In the data rows, 128 means zero.
Some points:
[135 139 100 132  90  84 134 194 142 174 148 133 137 160 112 159 141  55 149 117 114  47 138 179 120 140 132 178 133  88 141 173 119 178 120 121 199  75 143 160  94 117 175  83 131 159 124 128 134 146]
[139 107 100 162 136 149 108  91 147 113  96 194 113  89 118 168 189 160 118 128 177  70  96 139 160 119 110 152 116  92 175 105  92 150  69  85  81 144 161 100 144 108 123 140 128 125 109  81 173  98]
[128 115 172 134 114  83 126  97 159 188 137 177 111 148  69 178 139 191 130 143 102 154 142 122 102  94 170 157 132 164 170 124 112 107 153 154  65 133 127 156  88 137 129 111 165 154 135 214 136 133]
[131 167 159 176 163  57 142 105  99 119 126 193 171 109 148  84 137 154 126 154  95 137 111 159 112 149 128 152 165 144  87  94 137 102 125 115 181  96 117 122 123  37 138 143  99 149  69 111  86 114]
[145 153 126 148 120 146 123 147 156 190 216  99 146 102 185 166 185 187 106 103 110 155 185 156 139 137  98 132 146 168 113 123  62 158 151 159 139 158 131 127 131 166 105 134  78  92  85  95 132 144]
[ 96 180 120  89 146 147 118 151 115  89 143 109 122 103  96 106 142 172 104 141 113  82 117  71 117  94 143 149 162 205 135 143 143  94 160 124 152 133 150 119 109 151 111  53 139 199 160  54 176  94]
[119 153  92 178 112 101 101 164 206  96 100 132 148 111 155  45 112 158 103  92 106 124 125 153 145 106 125 130  92 125 182  73 148  84 125 122 133 138 191 157 142 165 146 117 116 110 142 165 132 180]
[106 184 171 146  86 161 184 148 111 181 133  95 157  83 125  91 133 147 129 164 161 121 159 129  99 106 161 173 112  89 175 117 176 183 106 129 106 154 146 111 101  93  84 129 114  91 194 136  96  95]
[112 214  85 124 149 130 133 151 112 106  69  62 114 128 136 171 177 136  85 111 151 180 103 124 103 120 168 130 132  83 130 147 104 115 128 128  87  62  59 168 134  86 135 117  83 125 108 153 154 136]
[ 93  36 119  86 103 160 174  98 127 121  88  98 147 122 104  91 171  86  97 176 105 138 162 161 112 120 138 120 108 145 171 116 113 143 162 139 138 164 151 179 165 134 148 132  87 173  46 128  95  94]
[143 149 158 134  66 140 118  69 116 182  55  90 123 196 130 117 133 154 107 103 134 119 115 155 198  86 108 107 126 143 126 189 125 107  99 112 193 151 135 118 113 118  86 168 119 175 134 124 123 151]
[149  87 149 146 178 155  81 126 119 184  74 147 122 111 164 143  81  70 108  95 128 119  72 160 103  68 176 115 163 169 132  95 163 182 167 150 135 114 120 118 130 161 101 116  72 101 149 137 147 124]
[150 106 122  77  53 131  69 133 118 102 138 160 161 124 133 116 189  88 114 142 117 122 121  14 101 132 109 100 184 136 152 116 142 129  92 128 165 119 104 130  89 104 105 120 123  55 113 158 130 165]
[ 88 136  91 143 101  61 126 101  95 146 131  97 178 158 116 176  74 118  94 117 171 147 166  82 146 101 112 139 151 178 107 103 174 146 107 104 115 117 186 121 198 129 179 132 134 107 105 151 138  86]
[136  57 155 161  62  90 156 155 138 113 124 120 110 151 138 144 128 124  65 140 136 128 126 145 127 133 130 141  70 119  47  67 142  95 151  99 128 127  79 164 103 135  77  96 163  95 149  83 168  96]
[ 94 101  89 143 103 154 158 165 100 158 185 141 101 175 133 135 140 161 194 130 175 149  62 135 129 108 137  76  89 181 176  98 160  96 127  93 136  76  97  92 103 133 159 135 105 139  99 114  76 140]
[172 116 129  93 149 129  83 144 136 125  77 147 187 197 159 132  96 199 130 131 118 174 114  83  95 124 127 141  83  59 144 135 113 185 176 118 151 144 145 122 103 153 157 128 157 132 107  90  92  83]
[ 90 146 163 120 133  97 152  82 100 127 127 158 123  89 169 136  72 108 118 132 138 121 146 130 176 184 125 103 144 113 206 161  83  88 126 125 148  89  93 154  84 199 114 105 121  83 131 123 132  64]
[124 134  51 154 136 108 136 172 160 118 140 155 176  98  67 125  98 108 128 107 136 144  99 120 138 158 154 142 111 158 146 203 137 135 167 137 154 175  65 118 168 125  41 197 151 122 111 128 119 105]
[142 161  99 178  77 177 130  78 143  78 113 120 102  94 146 192 106 133 125 177  58 146 150 171 113 166 146  79 122 141 145 151 189 144 151 134 164 126 130 104 135 127 178 115 173 120 145 114 124 122]
[199 132 132 118 105 106 170 115  92  89 142 125 120  96  89 148 100 139 125  64 156 106 161 112 146 112 104 100 150  90 150  96 119 133 203 142 112  68 138 115 169 126  76 111 131 161 118 125  71 180]
[124  87 120 128 147 171 151 102 142 104 162 101  89 155  91 114  83 148 162  96 109 189 118 131 132 128 184 176 160 106 116 129  84 134  85  69 203 123 161 112 156 112 100  67 130  72 110 148 140 131]
[ 83 108 164 161 130  99 111 112 159  59 151  96 105 133 121 139 135 144 116 130 167 118  82 107 125 128 125 111 146 143 130  96  57 200 120 161 176 150 111 175 131 120 160 175 138 156 210 131  78 132]
[131 106 155  86 126 132 124 163 136 105 147 164  68 152 119 101 125 139  95 144 106 136 169 133 193  92 133 166 128 116 151 148 148 117 176 178 124  80 119  79 145  84 178 205  94  89 153 104 176 117]
[116 165 127 112  73 163 106 128  85 137 181 189 121 179 161  83 125 109  88 142 110 137  66 145 111 164 124 127 100 127 111 156  86 149 114 149  67 119 145 137 229 135 119  90 135 145 158 146 126 116]
[132  96 129 172 138 146 133 133 129 131 138 150  98  71 141 104 134 118 117 144 152 184 117  62 198 157  93 126 112 117  73 193 155 171 179  79 112 128 170 149  73 118 135  97  89 177 137 185 136 150]
[162 160 134 161 134 181 111 154  79 130 123 129  66 154 121 137  95 134 138 159 116  91 153  79 127 161 111 199 150 114 127  82 146 110 116  94 135 180  67 173 153 197 144 174  87 168 111 143 126 138]
[ 82 114 159 111 204 110 121 148 163 166 158 117  69 154 143 141 114 129  34 142 123 129 133 128 115 158 109  90 155  79 166 128 190 136  89 121 121 166 120  93 138 101  93 112 171 151  90 110 102 171]
[169  62 114 165 184 118  65 130  41 124 149  72 175 136  92 131 185 136 143 153 105 129 112 166 178 158 126 128 138  97 147 143 154  91 119 173 110 131 138 133 136 128 130  96 124 116 172 123 111 113]
[ 78 137 181 125 144 123  88 151 123 153  84 153 152 106 103 135 190 113 179 114 143 167 181 112 157 155 166 101  77 126  99 103 135 137  98 135 171  99 102  99 195 180 143 116 158 140 132 114 141 170]
[ 78 146 127 116 162 182 119 137 136 145 116 156 124 140 132 134 163 135 161  94 159  81 149 161 113 120  83 100 170 112  98 126 132  97 214  97 163 141 126 158 163  82 143 136 173  88 145 185 130  93]
[153 188 113  94 179  84 162  96  97  90 159 160  69 161 102 144 173 103 141  90 126 109 127 113 101 127 139 100  54 126 107 124 163 128 122 168 168 180 177 134 101 148 116 131  76  91 139 141 128 106]
[138 117 181 101 152 168 152 161 134  84 140 134 186 131 123 155  99 137 152  57  56 128 133 142 141 117  65 109  99 172 152 136 166 154  52 101  99 111 106 196 131  85 115 133 118 147 131 134 152 113]
[108 138 118  63 134 132 100  48 114 107 165 123 171 130 108 101 121 152 136 131 155 119 113 190 133 171 160 158 136 135  93 104 173 180 149  98  96 107 107 172  84 156 127 163 145 106 113 106 171 213]
[178 115 112 146 156 134 142 125 111 201 136 101  87  87 146  91 121 129 128 134 116 119 129  81  88 139 158  92 106 139 127 113 104 130 106 142 141  62 184 187 135 109 117 205 194 146 117 112 177 107]
[ 88 121 107  84 114 100 124 161 103 114 115 132 129 126 161 170 136  78 159 134  76 171 139 154 119 146 141 128 157 117 124  90  90 103 144  60  94 145 190  82  95 131  75 192 117 178 191 123 127 138]
[133 105  82 138 171 135 173 132 117  81 123 162 155 157 164 128 115 142 131 208 189 145 168 157  80  85  71 116 142 121 115 144 117 119  84 179 166 112 115 100 123 159  89 116 126 170 154 166 197 161]
[152 151 127 121 130 166 178 132 140 145 114 115 147 114  77 114 126  85  78  84 130 165  79 146 140 173  82 136 137 142 118  66  97 130 117 164 133 148 108  41  66 145 188 120 156 147 131 154 152 108]
[140  98 109 138 125 129 129  94  91 104 173 139 145 107 201 115 143  82 132  42 146 130 162 114 106  71 175 165 119 107 136 165 136  84 114 127 116 189  80 115 122  99 177 120 172 166 127 124 115 140]
[121 136 156 123  99  69 177 138 104 154 107 111 109  83 124 112 119 130 200 156  86 152  56 121 114  68  73 128 153 100 137 144 120 143 148 139 115 194 121 134 168 148 158 118 151  91 114  91 181 168]
[133 118  92 135 131  99 108 168  82 107  57 138  54 136 116  71 118 155 144 116 133 125 193 167 126 139 128 101 140 197 110 149  92 177  99 126  64 158 108 125  85 114 138 104 157  92 118 109  93 128]
[107 124 132 119 134 150 134 145  99 128 140 121 173 101 124 153  55 165 111 170  95  38 130 105 158 109 192  73  78 104  83 125  73 109 122 129 112 163 116  84 109 105 157 130 108 116 110 167 144 174]
[119 109 134 123 161 139 187 112 149 110 100 109 137 117 148 124 182 140 103 133  79  75  98 106 114 110 119 174 127 145  75 182 138 117 112 121 101  64 144  99 133 203 123 154 161  81 136 145  50 143]
[143 121 101  91 118 137 184 123 189 139  87 145 135 157 183 153 125 136 189 123 148 118 116  93 190 192 179 137 175 131 109 109 157 108 114 209 105 150 146 157 146  89 120  98 114 147 139  99 111 135]
[158  91 164 128 135 121 133 132 157 145 101 111 155 143 105 131 103 125 119 112 179 129 134 119  35 214 114 124 130 161 142 176 108  63 138  92 114 134 143 125 150 107 181 126  76  95 179  91 130 176]
[152 163 152 155 131 164 134 165 155 115 158 142 146 151  84 108 120  89 120 151 157 157 136 150 149  71 155  74 195  77  97 142 123  92 100 126  80 136 166 173  96 175 154 165 151 110 110  98 105 104]
[155 178 139 107 160 153  82 112 145 126 124 121 122 118 135 165 103  43 146 194 159 150 124 131 153  89  85 176  62 177 137 118  96  93 143 130 127 133 145 145 127  87 106  98 163 104 103  94  74 163]
[187 128 186  71  91  98  77 158 162  77 140  88 105  72 149 131 134 138 162 140 176 117 113 180 112 145 154 129 135 135 108 142 153 123 105 117 140 121 129  83 156 142 128 130 128 167  82 192 121  70]
[164 136  75  94 150  94 128  73 204 193 148 109 124 126 116  84 131 118 140 162  95 122 157 114 142  97 100  92 119 102 110 105 119 143 118  76 100 123  48 112 145 132 140 107 102 141 195 125 120  87]
[ 58 105  93 114  94 145  59 111 135 159 131 120 103  79 101 136  75 154 160  87 121 133 132 132  79 132  68 144 117  79  75 133 146  84  98 203 129 100 135 135  94 119 109 134  98 133 111 119 106 106]
[ 94 131 162 204 138 120 113 100 155  96 135  69 138 207 149 100 136  78 190 117 115  86 138  88 118 154 114 133 120 131 145 128 119 151 167 146  66 116 134  67 117 117  97 136 128 131  74 136 172 105]
There is one direction along which these points spread out most. Take the direction at right angles to it along which they spread out most. Go by this last direction. How many in every 100 of the points above lie lower along it than each point below? Round to a whole number. More than half of the points above lie lower than the first one.
[119 153  92 178 112 101 101 164 206  96 100 132 148 111 155  45 112 158 103  92 106 124 125 153 145 106 125 130  92 125 182  73 148  84 125 122 133 138 191 157 142 165 146 117 116 110 142 165 132 180] 88
[131 106 155  86 126 132 124 163 136 105 147 164  68 152 119 101 125 139  95 144 106 136 169 133 193  92 133 166 128 116 151 148 148 117 176 178 124  80 119  79 145  84 178 205  94  89 153 104 176 117] 16
[ 82 114 159 111 204 110 121 148 163 166 158 117  69 154 143 141 114 129  34 142 123 129 133 128 115 158 109  90 155  79 166 128 190 136  89 121 121 166 120  93 138 101  93 112 171 151  90 110 102 171] 37
[132  96 129 172 138 146 133 133 129 131 138 150  98  71 141 104 134 118 117 144 152 184 117  62 198 157  93 126 112 117  73 193 155 171 179  79 112 128 170 149  73 118 135  97  89 177 137 185 136 150] 18
[106 184 171 146  86 161 184 148 111 181 133  95 157  83 125  91 133 147 129 164 161 121 159 129  99 106 161 173 112  89 175 117 176 183 106 129 106 154 146 111 101  93  84 129 114  91 194 136  96  95] 31
[164 136  75  94 150  94 128  73 204 193 148 109 124 126 116  84 131 118 140 162  95 122 157 114 142  97 100  92 119 102 110 105 119 143 118  76 100 123  48 112 145 132 140 107 102 141 195 125 120  87] 35
[ 90 146 163 120 133  97 152  82 100 127 127 158 123  89 169 136  72 108 118 132 138 121 146 130 176 184 125 103 144 113 206 161  83  88 126 125 148  89  93 154  84 199 114 105 121  83 131 123 132  64] 8
[152 151 127 121 130 166 178 132 140 145 114 115 147 114  77 114 126  85  78  84 130 165  79 146 140 173  82 136 137 142 118  66  97 130 117 164 133 148 108  41  66 145 188 120 156 147 131 154 152 108] 24
[124  87 120 128 147 171 151 102 142 104 162 101  89 155  91 114  83 148 162  96 109 189 118 131 132 128 184 176 160 106 116 129  84 134  85  69 203 123 161 112 156 112 100  67 130  72 110 148 140 131] 82
[ 96 180 120  89 146 147 118 151 115  89 143 109 122 103  96 106 142 172 104 141 113  82 117  71 117  94 143 149 162 205 135 143 143  94 160 124 152 133 150 119 109 151 111  53 139 199 160  54 176  94] 0
[119 109 134 123 161 139 187 112 149 110 100 109 137 117 148 124 182 140 103 133  79  75  98 106 114 110 119 174 127 145  75 182 138 117 112 121 101  64 144  99 133 203 123 154 161  81 136 145  50 143] 25
[143 149 158 134  66 140 118  69 116 182  55  90 123 196 130 117 133 154 107 103 134 119 115 155 198  86 108 107 126 143 126 189 125 107  99 112 193 151 135 118 113 118  86 168 119 175 134 124 123 151] 92
[178 115 112 146 156 134 142 125 111 201 136 101  87  87 146  91 121 129 128 134 116 119 129  81  88 139 158  92 106 139 127 113 104 130 106 142 141  62 184 187 135 109 117 205 194 146 117 112 177 107] 71
